In the rows, zero is written as 128.
Each path below is one point turned by a fixed rotation once a step. After each direction that follows a path, write how fast that rotation turns it, in degrees a step (0 if it stays still).
Each turn is a multiple of 5 degrees from 10 to 175, or 0.
Each row of a path follows its step; steps can be skipped.
Rotation 1:
step 0: [125 128 128 133 104 138 135 142 129 122 127 137 138 118 122 144 129 122
 122 126 132 132 135 135 122 126 124 119 128 124]
step 1: [112 129 141 120 110 140 117 131 132 132 123 132 133 122 123 123 115 126
 121 139 128 130 124 128 126 134 116 133 135 124]
step 2: [120 122 137 115 121 127 125 117 124 135 121 138 122 130 137 142 122 121
 117 131 134 133 134 148 122 125 128 126 138 132]
step 3: [134 109 133 140 126 136 107 133 131 126 117 136 123 132 135 141 119 130
 127 134 132 133 119 130 128 128 129 122 137 133]
step 4: [112 121 132 127 146 137 112 129 128 131 135 135 132 122 124 142 121 133
 132 121 128 130 128 132 134 112 123 132 136 136]
step 5: [128 119 121 117 135 135 123 132 151 115 129 131 132 131 133 140 123 128
 138 123 144 127 132 136 119 124 124 136 122 130]
step 6: [119 124 131 122 123 140 127 133 128 126 133 147 133 138 127 132 129 139
 147 120 131 130 125 120 111 127 128 122 127 119]
step 7: [132 135 134 113 125 137 127 129 129 124 123 129 125 121 126 130 131 129
 142 125 130 148 137 125 121 122 126 140 143 114]
step 8: [129 108 135 116 116 131 131 120 130 115 143 131 122 136 130 128 130 131
 131 142 126 140 139 125 131 125 128 125 136 121]
step 9: [124 114 125 137 116 131 134 130 129 124 131 134 124 114 122 135 137 141
 133 131 117 135 130 137 123 132 133 132 148 135]
step 10: [125 117 128 134 124 137 123 129 130 130 136 132 137 131 127 127 132 131
 124 135 134 123 132 134 137 135 121 156 145 124]
Speeds:
[125 132 128 121 124 133 131 130 128 127 125 129 124 126 131 125 132 126
 126 131 126 133 128 126 129 129 127 123 128 125] : 55
[128 129 129 128 128 126 131 129 129 125 132 126 126 127 126 130 130 134
 132 129 126 129 134 124 128 133 134 130 127 121] : 35
[124 128 127 129 126 124 126 133 125 126 129 126 124 128 126 127 124 124
 130 125 129 132 129 126 135 126 122 132 126 127] : 110
[128 133 128 127 124 129 128 127 131 129 133 126 127 131 121 129 127 126
 125 126 130 131 121 129 122 125 129 129 126 123] : 60
Rotation 2:
step 0: [117 129 133 140 136 141 124 129 126 136 132 124 122 122 126 129 123 140
 125 123 108 138 127 126 111 128 133 122 119 124]
step 1: [123 145 120 122 131 145 139 134 127 124 137 123 128 134 135 123 124 129
 142 121 133 114 128 132 131 135 130 125 141 129]
step 2: [133 132 140 129 129 117 129 123 128 138 119 117 121 122 117 120 131 138
 132 130 136 125 133 116 143 140 139 136 126 133]
step 3: [136 130 147 133 143 126 131 129 135 132 136 140 120 134 130 135 133 136
 118 126 121 132 129 142 121 132 124 118 129 137]
step 4: [136 131 128 126 125 130 120 123 120 120 137 122 122 127 136 121 111 113
 140 123 126 134 126 128 138 132 115 119 139 130]
step 5: [121 119 132 134 128 133 114 124 132 129 121 116 122 113 142 135 137 146
 134 125 131 134 124 120 133 129 131 132 124 126]
step 6: [134 142 136 124 134 133 136 128 128 130 128 116 128 135 131 134 139 128
 124 120 128 122 118 146 121 111 130 133 136 129]
step 7: [130 138 118 120 134 123 124 121 133 136 137 124 112 117 114 121 123 115
 131 135 122 135 124 123 135 130 127 140 131 130]
step 8: [128 113 129 126 137 129 119 130 128 126 130 141 120 115 125 150 132 135
 132 122 131 119 132 134 123 140 135 129 135 130]
step 9: [138 130 137 140 126 126 137 124 115 113 122 113 132 135 121 133 128 120
 143 131 126 131 129 139 121 130 122 130 134 124]
step 10: [122 131 120 129 129 121 124 130 140 126 136 125 116 131 138 126 139 133
 128 145 134 141 130 127 137 133 116 138 126 116]
Speeds:
[125 127 126 124 129 135 127 126 127 133 123 126 129 123 131 128 126 125
 125 126 126 129 123 131 129 122 126 129 125 127] : 55
[127 122 133 125 127 124 122 129 130 132 126 127 126 127 128 128 130 128
 129 125 129 121 128 125 128 131 130 127 126 121] : 125
[129 128 133 130 127 126 127 133 125 127 123 128 129 124 129 123 129 128
 126 131 132 129 123 132 121 130 131 130 128 131] : 115
[127 128 134 128 129 128 133 132 128 133 132 124 128 132 128 128 130 123
 125 127 124 133 129 127 122 128 124 130 128 124] : 115
Rotation 3:
step 0: [141 129 130 125 132 114 124 123 123 113 126 132 124 126 115 129 128 123
 142 133 131 126 123 128 140 134 137 121 156 131]
step 1: [119 120 121 137 124 112 119 118 121 135 118 120 125 129 134 127 131 116
 128 122 116 137 149 129 126 126 143 121 137 121]
step 2: [142 119 133 121 130 129 120 126 129 135 114 137 132 143 137 106 132 134
 134 136 129 125 130 136 119 133 134 135 128 110]
step 3: [126 134 136 126 130 138 120 114 138 138 142 134 138 125 110 127 116 125
 138 125 119 121 138 132 122 119 126 134 134 114]
step 4: [132 125 126 133 129 137 133 121 117 131 125 122 138 132 130 144 123 117
 122 142 135 104 124 126 126 122 133 116 123 112]
step 5: [141 121 120 120 114 131 124 125 104 127 131 134 133 125 119 136 136 140
 138 122 134 129 127 136 135 109 130 128 124 131]
step 6: [125 123 119 142 115 124 124 130 129 138 133 131 110 122 117 118 128 137
 116 136 140 125 131 126 139 120 126 119 143 121]
step 7: [130 119 113 119 126 126 120 130 142 126 128 139 127 112 148 122 125 133
 122 132 115 129 130 124 129 116 133 116 118 121]
step 8: [136 138 129 129 147 130 137 131 133 134 126 129 135 120 123 122 123 146
 130 142 114 131 116 136 142 123 139 134 135 124]
step 9: [118 137 115 141 140 131 120 119 122 127 126 128 134 120 117 128 127 123
 131 114 120 127 112 117 120 130 142 114 133 126]
step 10: [138 123 140 120 119 124 127 112 125 121 112 125 121 126 123 135 143 133
 123 128 125 126 121 124 131 142 149 120 124 123]
Speeds:
[127 127 125 130 131 133 132 126 131 126 131 126 133 132 126 128 130 133
 130 128 123 129 128 126 126 132 127 129 126 122] : 65
[129 130 130 132 128 124 132 130 128 129 133 130 125 128 128 128 125 124
 129 121 129 131 124 126 131 126 127 130 130 120] : 130
[127 124 124 128 130 122 131 128 130 131 130 129 127 127 124 129 127 132
 127 132 129 128 123 123 128 122 127 129 122 131] : 35
[128 130 121 130 130 127 125 129 129 134 129 120 126 130 128 128 125 125
 123 125 128 124 130 126 126 130 128 124 128 128] : 135
Rotation 4:
step 0: [134 133 132 129 124 121 134 112 124 109 121 126 122 117 136 142 120 122
 121 130 130 122 143 122 128 123 108 130 133 138]
step 1: [129 120 147 114 127 118 125 119 139 137 130 138 136 130 116 134 131 125
 131 138 116 141 120 126 122 138 120 123 120 139]
step 2: [130 121 136 125 140 135 118 132 125 141 133 127 125 135 130 115 109 112
 126 138 131 120 146 137 127 123 134 135 129 135]
step 3: [133 132 135 121 123 123 141 121 125 111 133 115 123 116 141 141 127 124
 114 138 124 119 144 126 129 130 116 128 126 124]
step 4: [130 131 138 121 136 113 129 113 139 136 128 135 138 124 120 133 124 125
 131 144 119 144 115 127 143 134 128 127 124 139]
step 5: [126 131 142 128 133 138 114 131 125 143 123 131 121 143 124 123 112 116
 123 129 128 129 148 133 135 119 119 138 128 129]
step 6: [123 119 142 112 128 128 133 125 116 116 134 122 124 119 141 141 132 129
 108 138 123 120 135 122 126 136 124 135 129 123]
step 7: [129 134 128 124 136 123 130 120 137 137 119 124 131 117 125 127 127 124
 134 153 115 134 120 129 142 141 132 129 135 145]
step 8: [127 140 141 132 128 142 120 127 127 137 132 127 126 140 118 132 127 112
 129 128 124 134 155 129 141 124 124 128 125 123]
step 9: [121 120 137 110 137 119 127 113 112 123 134 133 115 125 139 139 138 124
 113 133 133 125 128 124 132 129 129 139 129 119]
step 10: [125 139 130 116 124 121 127 125 138 136 109 127 123 117 126 122 126 131
 134 145 115 130 128 137 132 142 129 140 141 137]
Speeds:
[134 134 128 132 121 128 126 125 124 126 128 130 133 127 129 126 128 127
 132 130 123 131 124 126 129 132 126 129 127 131] : 110
[125 129 125 129 129 125 128 128 135 124 125 127 130 120 129 132 124 128
 131 129 126 128 128 124 127 131 126 128 134 125] : 110
[129 133 126 132 130 124 130 121 130 127 130 125 130 128 127 129 131 125
 128 126 132 131 130 127 136 123 128 125 125 126] : 85
[127 129 128 128 125 130 125 127 127 132 132 124 130 134 132 131 125 124
 131 131 133 128 127 124 124 125 129 130 132 123] : 115
Rotation 5:
step 0: [133 128 141 129 133 128 123 114 128 123 132 132 120 139 131 104 117 140
 126 126 119 133 124 128 132 125 122 148 135 133]
step 1: [132 140 138 116 133 144 128 127 131 123 126 115 138 124 130 131 129 116
 129 135 133 152 122 126 124 134 127 121 118 114]
step 2: [128 138 127 119 128 127 130 127 127 123 130 132 130 116 128 118 121 136
 138 131 110 105 115 115 129 136 134 134 142 121]
step 3: [130 139 135 136 118 134 124 111 120 125 129 109 118 123 137 124 140 122
 109 122 121 140 127 135 133 128 133 133 128 129]
step 4: [128 136 133 110 120 116 135 136 136 121 140 126 129 127 124 125 139 117
 146 129 124 128 131 126 121 146 132 115 133 127]
step 5: [127 132 127 136 126 112 125 122 135 139 119 113 117 113 139 123 127 134
 125 114 126 112 122 126 116 122 130 138 123 123]
step 6: [114 127 115 128 103 129 123 128 123 129 131 130 136 123 131 127 145 120
 130 130 127 147 142 125 119 129 126 128 130 136]
step 7: [127 127 130 133 130 110 127 145 131 140 139 128 110 137 137 116 114 124
 145 130 125 123 129 133 123 131 124 132 126 125]
step 8: [130 116 127 133 121 139 123 120 143 134 119 128 131 115 128 129 134 136
 137 124 134 146 129 127 122 120 132 146 112 124]
step 9: [121 133 117 124 119 130 119 150 118 114 132 136 141 128 134 125 110 121
 135 132 127 131 125 134 131 134 120 139 134 126]
step 10: [142 123 135 146 125 140 133 133 132 131 131 124 118 131 135 117 121 132
 131 133 116 130 126 125 141 117 145 128 117 118]
Speeds:
[130 131 128 129 131 126 130 127 128 134 131 132 129 128 126 125 123 126
 127 119 122 126 128 125 130 126 130 130 124 129] : 145
[125 127 135 132 126 130 124 123 131 129 128 125 134 127 126 129 131 131
 126 127 125 128 132 132 131 127 123 131 126 130] : 140
[125 135 131 130 131 123 125 134 130 128 128 129 132 129 128 131 127 125
 129 135 126 128 130 127 130 130 131 124 125 128] : 135
[127 132 130 129 130 129 131 128 124 122 129 127 130 129 127 127 137 126
 129 125 127 122 124 132 128 127 133 127 127 126] : 40
Rotation 6:
step 0: [129 122 129 130 125 145 125 120 133 122 115 137 132 144 132 132 118 121
 135 138 133 141 130 114 141 129 134 124 134 120]
step 1: [123 134 123 134 127 125 126 123 133 125 140 139 148 146 123 135 121 127
 134 133 127 127 136 123 117 126 126 125 139 145]
step 2: [124 132 122 143 134 146 116 134 137 123 125 127 121 130 125 135 115 125
 129 118 123 123 128 117 119 140 123 117 138 123]
step 3: [128 131 125 135 114 142 122 128 132 122 122 126 134 122 124 140 125 134
 125 153 116 128 139 129 120 130 125 125 121 136]
step 4: [136 121 123 123 122 139 120 138 132 123 129 126 123 131 125 128 126 123
 127 131 124 134 151 122 133 114 120 126 150 123]
step 5: [132 134 132 139 140 126 119 130 125 133 124 127 123 135 116 123 114 139
 128 140 120 133 135 115 128 121 128 138 133 146]
step 6: [123 132 114 129 137 125 122 140 144 125 114 132 121 138 118 148 130 136
 136 125 123 128 137 125 137 126 130 132 128 123]
step 7: [127 136 116 136 113 136 139 118 133 127 116 126 135 128 118 125 120 128
 127 119 113 132 138 117 133 118 130 129 122 139]
step 8: [129 139 134 129 126 139 129 133 145 140 112 140 131 130 130 135 137 128
 123 129 135 133 129 115 126 115 124 124 143 131]
step 9: [125 127 116 140 129 142 129 122 122 129 123 129 128 150 136 137 119 123
 125 140 125 134 118 122 137 120 131 129 133 139]
step 10: [125 122 127 131 134 137 131 122 138 127 129 144 137 139 131 141 120 136
 146 125 130 132 143 123 125 132 115 117 131 132]
Speeds:
[130 131 126 132 133 128 124 131 126 127 124 127 122 130 129 133 126 127
 127 130 130 129 121 131 126 127 126 125 122 128] : 110
[128 131 127 130 124 125 130 125 124 127 132 124 130 129 128 127 127 128
 127 133 122 126 124 127 127 126 130 131 125 137] : 175
[129 128 127 129 120 130 122 127 129 128 128 132 125 127 130 123 134 125
 125 130 132 130 130 125 128 125 127 128 123 128] : 85
[128 125 131 124 132 130 131 129 120 128 130 130 124 130 132 128 130 131
 130 133 126 127 131 124 133 125 123 126 127 129] : 70
[133 128 127 129 128 127 130 127 127 127 131 128 127 128 129 126 125 126
 131 119 128 130 131 130 124 122 121 125 128 131] : 125
Rotation 7:
step 0: [124 122 126 126 122 126 122 132 132 110 147 134 119 141 133 136 123 122
 129 137 141 137 131 125 115 130 146 120 141 131]
step 1: [131 136 140 131 119 138 127 126 124 145 129 136 118 135 121 133 125 114
 134 134 128 140 125 124 149 141 125 144 129 138]
step 2: [113 135 125 125 139 136 136 123 129 126 127 125 112 113 128 119 138 131
 135 118 132 128 116 112 132 106 122 127 131 127]
step 3: [124 131 130 142 145 130 121 134 116 115 139 117 128 113 121 127 134 129
 125 133 134 127 131 145 121 146 124 131 128 118]
step 4: [119 146 123 123 122 133 124 145 137 130 123 129 133 140 125 134 129 131
 138 128 105 116 134 137 118 128 128 141 134 131]
step 5: [130 108 130 133 117 134 118 123 118 128 124 124 129 130 116 118 137 137
 126 138 118 136 132 124 126 108 146 128 126 136]
step 6: [155 131 134 132 133 126 134 144 122 138 140 125 127 132 125 122 118 119
 128 130 141 135 120 122 116 121 121 126 139 127]
step 7: [127 128 125 127 123 150 113 136 130 113 117 140 117 129 129 135 114 124
 123 120 135 119 116 124 141 132 127 128 135 120]
step 8: [101 135 131 131 115 134 129 120 121 130 130 126 115 127 131 122 130 125
 135 135 133 143 132 131 117 136 122 111 131 137]
step 9: [130 140 131 125 131 132 127 116 144 130 148 117 128 125 111 134 140 127
 135 126 134 131 129 121 128 135 138 148 136 127]
step 10: [117 130 129 131 127 122 131 144 110 131 120 137 127 116 120 127 134 130
 134 130 126 125 121 130 134 114 122 153 118 120]
Speeds:
[129 128 127 129 128 131 122 132 128 127 126 128 122 126 125 126 131 126
 133 125 128 135 131 130 126 126 128 131 134 126] : 0
[128 128 127 125 132 131 125 132 128 129 130 128 124 124 129 126 126 132
 124 125 128 125 127 132 130 129 121 121 128 124] : 85
[128 127 128 125 131 127 129 133 130 124 130 118 131 128 126 131 127 124
 126 131 130 136 129 129 129 129 127 125 126 131] : 130
[126 132 130 129 129 126 128 127 132 127 128 127 131 121 123 127 128 127
 133 131 126 124 133 133 128 124 128 129 123 125] : 55
Rotation 8:
step 0: [135 127 122 130 120 112 128 136 142 116 127 125 127 133 138 115 129 127
 136 119 128 138 147 127 121 127 123 134 133 140]
step 1: [124 132 145 136 123 120 129 112 131 135 123 127 139 129 127 122 142 120
 122 132 137 135 144 124 116 136 125 117 126 132]
step 2: [145 133 130 113 122 125 128 120 119 135 119 125 141 124 136 118 119 139
 118 126 129 135 134 128 133 136 134 129 121 143]
step 3: [125 146 135 123 118 121 131 126 142 122 123 134 133 141 130 140 118 130
 126 122 120 127 145 124 131 126 120 137 136 139]
step 4: [124 135 135 126 135 118 132 122 136 130 130 131 144 133 127 135 136 124
 117 135 129 149 130 131 132 114 130 115 115 133]
step 5: [147 136 118 107 129 113 117 129 128 128 130 134 133 133 125 124 123 122
 123 135 136 137 131 123 120 130 133 139 124 128]
step 6: [116 133 139 129 124 117 121 120 121 129 126 142 123 136 125 138 116 119
 108 126 126 128 138 114 129 131 129 133 130 123]
step 7: [134 126 125 136 128 121 133 131 132 131 139 125 132 124 133 125 114 133
 106 128 124 151 123 123 137 116 136 128 125 127]
step 8: [134 140 114 136 130 117 115 128 142 120 136 128 125 129 122 123 129 117
 126 121 123 138 136 123 117 130 137 138 141 130]
step 9: [124 133 146 142 139 122 121 123 113 131 132 124 124 123 127 128 128 114
 123 127 131 141 139 119 123 135 139 120 123 132]
step 10: [145 135 135 129 127 135 130 128 131 130 131 114 136 116 129 124 107 128
 120 127 134 137 122 117 132 141 132 139 129 134]
Speeds:
[131 129 131 126 122 133 130 123 121 127 127 131 124 129 126 130 125 129
 129 126 129 127 127 124 125 131 132 129 124 128] : 95
[126 129 131 129 127 130 127 129 132 132 131 126 122 130 126 130 129 129
 126 129 132 125 135 128 132 127 131 121 125 126] : 135
[128 130 124 131 124 129 132 128 133 124 130 129 127 131 129 132 130 129
 133 125 122 132 127 129 128 122 133 125 127 129] : 90
[123 130 133 129 126 128 129 132 123 126 130 126 132 126 125 129 133 128
 127 127 122 125 133 126 125 125 127 132 126 124] : 135
[126 129 130 132 126 131 123 121 135 128 126 130 130 132 125 131 131 125
 128 128 127 125 126 126 126 130 127 131 132 125] : 145
